Each named move below is a turn or a mirror, shown by a few rows before and after it. Which moves, in which order, take the first row of each later pair to the second? The first pair is answered.
V (before -> after):
-.29,-.04,.14,.09,-.25,-.29,-.05,.13,-.14,.03,.15,-.06,.24,-.24 -> -.22,-.02,.15,.10,-.23,-.34,.03,.13,-.12,.10,.27,-.07,.27,-.15
.14,-.33,.08,.19,.06,.21,-.02,.02,.43,-.12,-.01,.10,.28,.01 -> .14,-.29,.15,.19,.03,.18,-.01,.02,.41,-.08,.07,.08,.28,.07
-.29,-.05,-.15,.13,-.06,.01,-.40,.20,-.20,-.12,-.60,-.31,-.32,-.27 -> -.24,.09,-.30,.17,.25,.01,-.08,.45,-.26,.21,.20,-.37,-.23,.55
-.28,-.01,.24,.14,-.04,.06,-.06,-.04,-.13,.04,-.08,-.15,.04,.11 -> -.30,.03,.23,.14,-.06,.06,-.06,-.09,-.08,.07,-.07,-.19,.02,.11
X (before -> after):
.10,.07,-.11,.31,-.07,.02,-.13,-.22,.10,.06,.09,.12,-.03,-.23 -> .12,-.15,-.05,.16,.12,.01,-.19,-.13,.24,-.14,-.04,-.04,.00,-.26
.28,-.05,-.07,.09,-.32,-.13,.21,-.42,.04,.05,-.21,.26,-.02,.05 -> .24,-.21,.08,.36,.02,-.01,.18,-.02,.32,.13,-.05,.20,.11,.05
-.01,.21,.29,-.13,.01,-.21,-.18,-.15,-.23,-.10,-.47,.09,.25,.31 -> -.11,.28,.36,.30,.04,-.14,-.03,.06,-.21,.17,-.23,.25,.32,.29
Q (before -> after):
-.04,-.01,-.31,-.19,.02,.01,.05,.30,.02,.00,.18,-.11,-.12,.18 -> -.09,.00,-.33,-.24,-.06,.02,-.06,.23,-.06,-.07,.04,-.11,-.29,.01
.16,-.08,-.05,.00,-.14,-.02,.22,-.45,-.06,.07,.11,.15,.47,.03 -> .18,-.08,-.05,-.08,-.22,-.02,.22,-.45,-.10,-.03,.06,.12,.33,-.03
-.06,.00,.07,-.02,.13,.28,-.21,.24,.14,-.09,.27,.08,-.12,-.26 -> -.06,-.05,.09,-.03,.19,.31,-.14,.26,.16,-.09,.26,.07,-.08,-.20
.05,-.06,-.28,-.16,-.30,.16,.04,-.06,.14,.09,.17,.09,.02,-.38 -> .06,-.04,-.24,-.01,-.27,.15,.04,-.03,.12,.16,.21,.13,.03,-.48

Between the rows of a pair lie 2 to 3 moves.
-.07,.13,-.01,.34,.03,.08,.26,.12,.07,.28,.22,.18,.15,-.23 -> -.09,.18,-.08,.02,-.24,-.02,.12,-.20,-.09,.03,-.17,.18,.05,-.49
V, X, X
-.02,-.09,.22,.31,.03,.12,-.05,.17,.04,.05,-.25,-.07,.04,-.21 -> .03,-.04,.06,.10,.20,.11,.15,.22,.06,.12,.16,-.14,.13,.31
V, Q
-.20,.17,.10,.35,-.08,-.02,-.23,.13,-.19,.16,-.19,.06,-.04,-.30 -> -.15,.35,-.08,.03,-.23,-.10,-.14,-.02,-.45,.19,-.07,.03,-.15,.08
V, X, X
-.19,.12,.10,.19,.32,.05,-.19,.23,.01,.01,.26,-.39,-.19,.44 -> -.27,.30,.17,.57,-.06,.03,-.21,-.05,-.19,.20,-.03,.05,-.07,-.12
V, X, Q
.02,-.15,.08,.18,.01,.14,-.14,-.06,.33,-.10,-.20,.08,.05,-.45 -> .18,-.12,-.06,-.34,-.04,-.04,-.03,-.37,.09,-.30,-.23,-.04,.06,.01
Q, V, X
-.19,-.48,-.06,.25,-.21,.06,-.21,-.14,.23,.00,-.36,.16,-.02,-.46 -> .05,-.50,-.22,-.37,.10,-.05,-.01,-.18,.14,-.14,-.05,-.15,-.07,.51
V, X
.16,.09,.03,-.02,-.24,-.19,.06,-.20,-.48,.06,-.56,-.02,-.08,-.26 -> .25,-.02,-.03,-.28,.10,-.23,.21,-.12,-.45,.07,-.15,-.26,-.04,.45
V, X, X
-.03,.28,-.18,-.11,-.32,-.14,.20,-.45,-.44,.24,.16,.18,-.06,.00 -> -.11,.19,.03,.40,-.03,.08,.22,.05,-.15,.43,.42,.24,.07,.00
X, X, X
.09,.06,-.18,-.37,-.36,-.01,-.02,-.44,.05,-.27,-.22,.19,.15,-.20 -> .11,.05,-.08,-.06,.15,.09,.25,.07,.30,.00,.44,.09,.38,.45
V, X
-.06,.10,.20,.01,.04,-.28,-.52,-.06,.04,-.04,-.45,-.14,-.18,-.12 -> -.13,.35,.16,.31,.02,-.25,-.28,.07,-.12,.47,.13,.08,-.11,.09
X, V
.01,.14,-.03,.02,-.18,-.16,-.11,-.20,-.35,.16,-.33,.14,-.18,-.29 -> .00,-.21,.24,.01,.31,-.02,-.21,.21,.20,-.18,-.42,-.16,-.09,-.12
V, X, V
.05,-.07,-.07,-.13,-.31,-.02,-.06,-.34,-.02,-.26,-.33,.07,-.02,-.43 -> .13,-.13,-.08,-.16,.23,.05,.16,.08,.15,-.14,.31,-.14,.10,.47
V, X
.10,.01,.02,-.51,.17,-.07,.03,.00,-.06,-.20,-.06,-.07,.08,.44 -> -.11,.06,.23,.31,.07,.07,-.07,.30,.16,.08,-.11,.29,.23,-.33
X, V, X
-.09,-.01,.17,-.23,.08,-.18,-.18,-.19,-.02,-.25,-.42,-.07,-.06,.05 -> -.12,.06,.12,-.13,-.10,-.21,-.26,-.31,-.10,-.14,-.43,.10,-.05,-.07
V, X, V
.20,.34,.16,.05,.19,.01,.44,-.03,-.15,.29,.23,.15,.42,.58 -> .19,.24,.16,-.34,-.19,-.11,.05,-.47,-.23,-.15,-.58,.14,.19,-.11
X, X, V
-.03,.11,.01,-.18,-.13,.16,-.01,-.14,-.27,-.05,-.19,-.32,-.61,-.03 -> -.12,.10,.06,.33,.11,.28,.19,.22,-.14,.29,.29,-.10,-.40,.13
X, Q
.07,-.08,.06,-.06,-.21,-.10,.06,-.19,.15,-.06,-.47,.02,.01,-.38 -> .16,-.05,.02,-.26,.15,-.11,.33,-.02,.17,.02,.09,-.19,.07,.45
V, X
.34,-.37,.00,-.36,.09,.11,.28,-.18,.25,-.29,.14,.13,.43,-.02 -> .22,-.42,.03,-.18,.22,.24,.20,.11,.47,-.30,.18,.11,.39,-.21
Q, X, X
.15,.03,-.14,-.42,-.06,-.10,.13,-.21,-.18,-.16,-.06,-.11,-.04,.32 -> -.01,.16,-.02,.31,-.01,.09,.26,.07,-.12,.32,.34,.24,.06,.09
V, X
.01,-.07,-.07,-.26,.18,.10,.19,.24,.16,-.01,.48,.13,-.21,.31 -> -.06,-.08,-.08,-.33,-.22,.08,-.06,-.06,.16,-.20,-.15,.24,-.30,-.49
X, X, V
-.17,.19,.00,.29,.07,-.01,-.02,.37,-.11,.18,.20,-.01,-.02,.08 -> -.05,-.02,.10,-.15,-.02,-.11,-.19,.05,-.04,-.26,-.43,-.14,-.04,-.06
V, Q, X
-.06,-.08,-.02,.05,-.15,.08,-.07,-.19,-.07,-.09,-.15,.30,.04,-.47 -> .04,-.28,-.01,-.27,.30,.11,.05,.05,.13,-.24,.13,-.06,.12,.20
V, X
-.17,.25,.13,.56,-.37,-.05,-.05,-.02,-.13,-.01,-.19,.21,.22,-.86 -> .07,.12,.10,-.21,-.37,-.24,.00,-.51,-.18,-.51,-.68,-.01,.23,-.51
X, Q, X
.11,-.31,-.05,-.52,-.02,.04,.20,-.30,.36,-.33,.04,.16,.41,-.21 -> .00,-.20,.05,-.34,-.19,.06,-.03,-.32,.28,-.31,-.23,.22,.29,-.60
Q, Q
